[[121 156]
 [107 128]
 [128  99]
 [140 104]
 [120 135]
 [113 103]
 [142 124]
 [139 107]
 [148 123]
 [145 128]
 [125 128]]
->
[[128 125]
 [128 145]
 [123 148]
 [107 139]
 [124 142]
 [103 113]
 [135 120]
 [104 140]
 [ 99 128]
 [128 107]
 [156 121]]

[[136 124 130 132 135 120 128]
 [128 131 115 129 128 118 137]
 [129 121 132 130 133 127 101]
 [128 129 125 126 132 128 123]
 [129 122 133 118 131 121 127]
 [135 117 131 139 130 124 138]
 [141 118 133 124 117 120 125]
 [124 122 129 130 133 135 138]
 [123 116 123 125 126 129 137]
 [135 146 124 121 139 134 123]]
->
[[123 134 139 121 124 146 135]
 [137 129 126 125 123 116 123]
 [138 135 133 130 129 122 124]
 [125 120 117 124 133 118 141]
 [138 124 130 139 131 117 135]
 [127 121 131 118 133 122 129]
 [123 128 132 126 125 129 128]
 [101 127 133 130 132 121 129]
 [137 118 128 129 115 131 128]
 [128 120 135 132 130 124 136]]

[[146 132 141 142 124 154 121 128 120 152 144]
 [147 134 129 144 116 146 103 121 117 144 135]
 [109 118 118 116 134 103 126 115 134 115 122]]
->
[[122 115 134 115 126 103 134 116 118 118 109]
 [135 144 117 121 103 146 116 144 129 134 147]
 [144 152 120 128 121 154 124 142 141 132 146]]

[[135 125 110 137 120]
 [123 124 136 112 133]
 [125 130 124 123 121]
 [128 135 126 127 113]
 [118 131 103 147 112]
 [127 127 116 143 122]
 [138 126 126 135 131]
 [143 126 117 137 117]
 [134 129 145 118 118]
 [108 130 128 129 120]
 [121 133 130 120 121]
 [124 129 118 136 133]]
->
[[133 136 118 129 124]
 [121 120 130 133 121]
 [120 129 128 130 108]
 [118 118 145 129 134]
 [117 137 117 126 143]
 [131 135 126 126 138]
 [122 143 116 127 127]
 [112 147 103 131 118]
 [113 127 126 135 128]
 [121 123 124 130 125]
 [133 112 136 124 123]
 [120 137 110 125 135]]

[[148 101 102 147 148 110 103 125]
 [111 122 131 126 129 135 138 112]
 [112 143 147 114 102 146 150 141]]
->
[[141 150 146 102 114 147 143 112]
 [112 138 135 129 126 131 122 111]
 [125 103 110 148 147 102 101 148]]

[[149 113]
 [129 140]
 [147 109]
 [133 125]
 [139 117]
 [134 130]
 [140 128]
 [137 128]
 [122 138]
 [130 135]
 [140 124]
 [153 107]]
->
[[107 153]
 [124 140]
 [135 130]
 [138 122]
 [128 137]
 [128 140]
 [130 134]
 [117 139]
 [125 133]
 [109 147]
 [140 129]
 [113 149]]

[[147 101 135 125]
 [127 100 137 117]]
->
[[117 137 100 127]
 [125 135 101 147]]

[[123 136 148 153 148 137 124 116 115 117 117]
 [139 143 145 144 140 135 130 125 121 116 111]
 [118 116 111 108 109 111 115 116 113 110 107]]
->
[[107 110 113 116 115 111 109 108 111 116 118]
 [111 116 121 125 130 135 140 144 145 143 139]
 [117 117 115 116 124 137 148 153 148 136 123]]

[[123 136 147 108 125 119 143 135 121 118 137 124 142 112]
 [111 138 143 122 133 111 141 137 123 126 127 126 134 106]
 [131 130 138 110 104 121 138 123 120 127 141 129 144 120]]
->
[[120 144 129 141 127 120 123 138 121 104 110 138 130 131]
 [106 134 126 127 126 123 137 141 111 133 122 143 138 111]
 [112 142 124 137 118 121 135 143 119 125 108 147 136 123]]
---
[[151 150 106 140 109 107 150 106]
 [128 125 129 128 129 129 127 129]
 [127 126 131 125 130 130 126 130]
 [106 105 152 103 150 149 105 150]
 [131 130 124 128 126 125 131 125]
 [128 127 128 126 128 128 129 128]]
->
[[106 105 152 103 150 149 105 150]
 [128 125 129 128 129 129 127 129]
 [127 126 131 125 130 130 126 130]
 [128 127 128 126 128 128 129 128]
 [131 130 124 128 126 125 131 125]
 [151 150 106 140 109 107 150 106]]

[[127 139 140 130 123 121 125]
 [127 136 130 126 129 122 121]
 [123 124 137 128 128 125 128]
 [123 143 150 138 117 124 123]]
->
[[123 124 137 128 128 125 128]
 [127 136 130 126 129 122 121]
 [127 139 140 130 123 121 125]
 [123 143 150 138 117 124 123]]

[[138 140 128 125 111 122 125 116 138 141 121 142 129 144 132 128]
 [134 110 108 113 137 123 138 129 131 131 125 115 126 103 109 135]
 [136 139 124 121 120 114 119 128 136 135 127 139 143 139 127 134]
 [123 134 142 141 122 138 135 119 123 124 138 132 130 145 142 116]
 [131 116 133 136 120 138 132 111 128 128 144 118 136 123 131 121]]
->
[[134 110 108 113 137 123 138 129 131 131 125 115 126 103 109 135]
 [131 116 133 136 120 138 132 111 128 128 144 118 136 123 131 121]
 [123 134 142 141 122 138 135 119 123 124 138 132 130 145 142 116]
 [136 139 124 121 120 114 119 128 136 135 127 139 143 139 127 134]
 [138 140 128 125 111 122 125 116 138 141 121 142 129 144 132 128]]

[[111 104 111 127 144 152 146 129 112 104 110 127 144 152 146]
 [115 116 119 121 123 127 130 133 136 138 140 141 142 142 141]
 [137 149 141 122 108 113 132 147 144 127 109 110 127 145 147]
 [114 118 130 140 141 132 119 114 120 132 141 140 129 118 115]]
->
[[111 104 111 127 144 152 146 129 112 104 110 127 144 152 146]
 [115 116 119 121 123 127 130 133 136 138 140 141 142 142 141]
 [114 118 130 140 141 132 119 114 120 132 141 140 129 118 115]
 [137 149 141 122 108 113 132 147 144 127 109 110 127 145 147]]

[[115 128 128 143 119 150 125 107]
 [122 118 151 144 114 123 122 142]
 [152 122 150 125 130 107 129 112]
 [125 141 116 141 131 115 136 109]
 [135 147 118 147 115 127 107 142]
 [112 117 141 144 148 116 140 117]
 [142 145 113 122 141 120 124 118]]
->
[[112 117 141 144 148 116 140 117]
 [122 118 151 144 114 123 122 142]
 [152 122 150 125 130 107 129 112]
 [115 128 128 143 119 150 125 107]
 [125 141 116 141 131 115 136 109]
 [142 145 113 122 141 120 124 118]
 [135 147 118 147 115 127 107 142]]

[[124 123]
 [136 157]
 [145 108]]
->
[[145 108]
 [124 123]
 [136 157]]

[[137 151]
 [128 122]
 [124 124]
 [113 121]
 [133 134]
 [126 123]]
->
[[113 121]
 [128 122]
 [126 123]
 [124 124]
 [133 134]
 [137 151]]

[[133 134 135 145]
 [103 140 145  98]
 [120 147 129 134]
 [127 132 138 143]
 [119 130 123 106]
 [113 129 145 116]]
->
[[113 129 145 116]
 [119 130 123 106]
 [127 132 138 143]
 [133 134 135 145]
 [103 140 145  98]
 [120 147 129 134]]

[[146 148 130 124 154 149 124 118 117 154 123 154 117 117]
 [137 135 130 127 137 135 126 119 118 136 131 137 118 119]]
->
[[137 135 130 127 137 135 126 119 118 136 131 137 118 119]
 [146 148 130 124 154 149 124 118 117 154 123 154 117 117]]
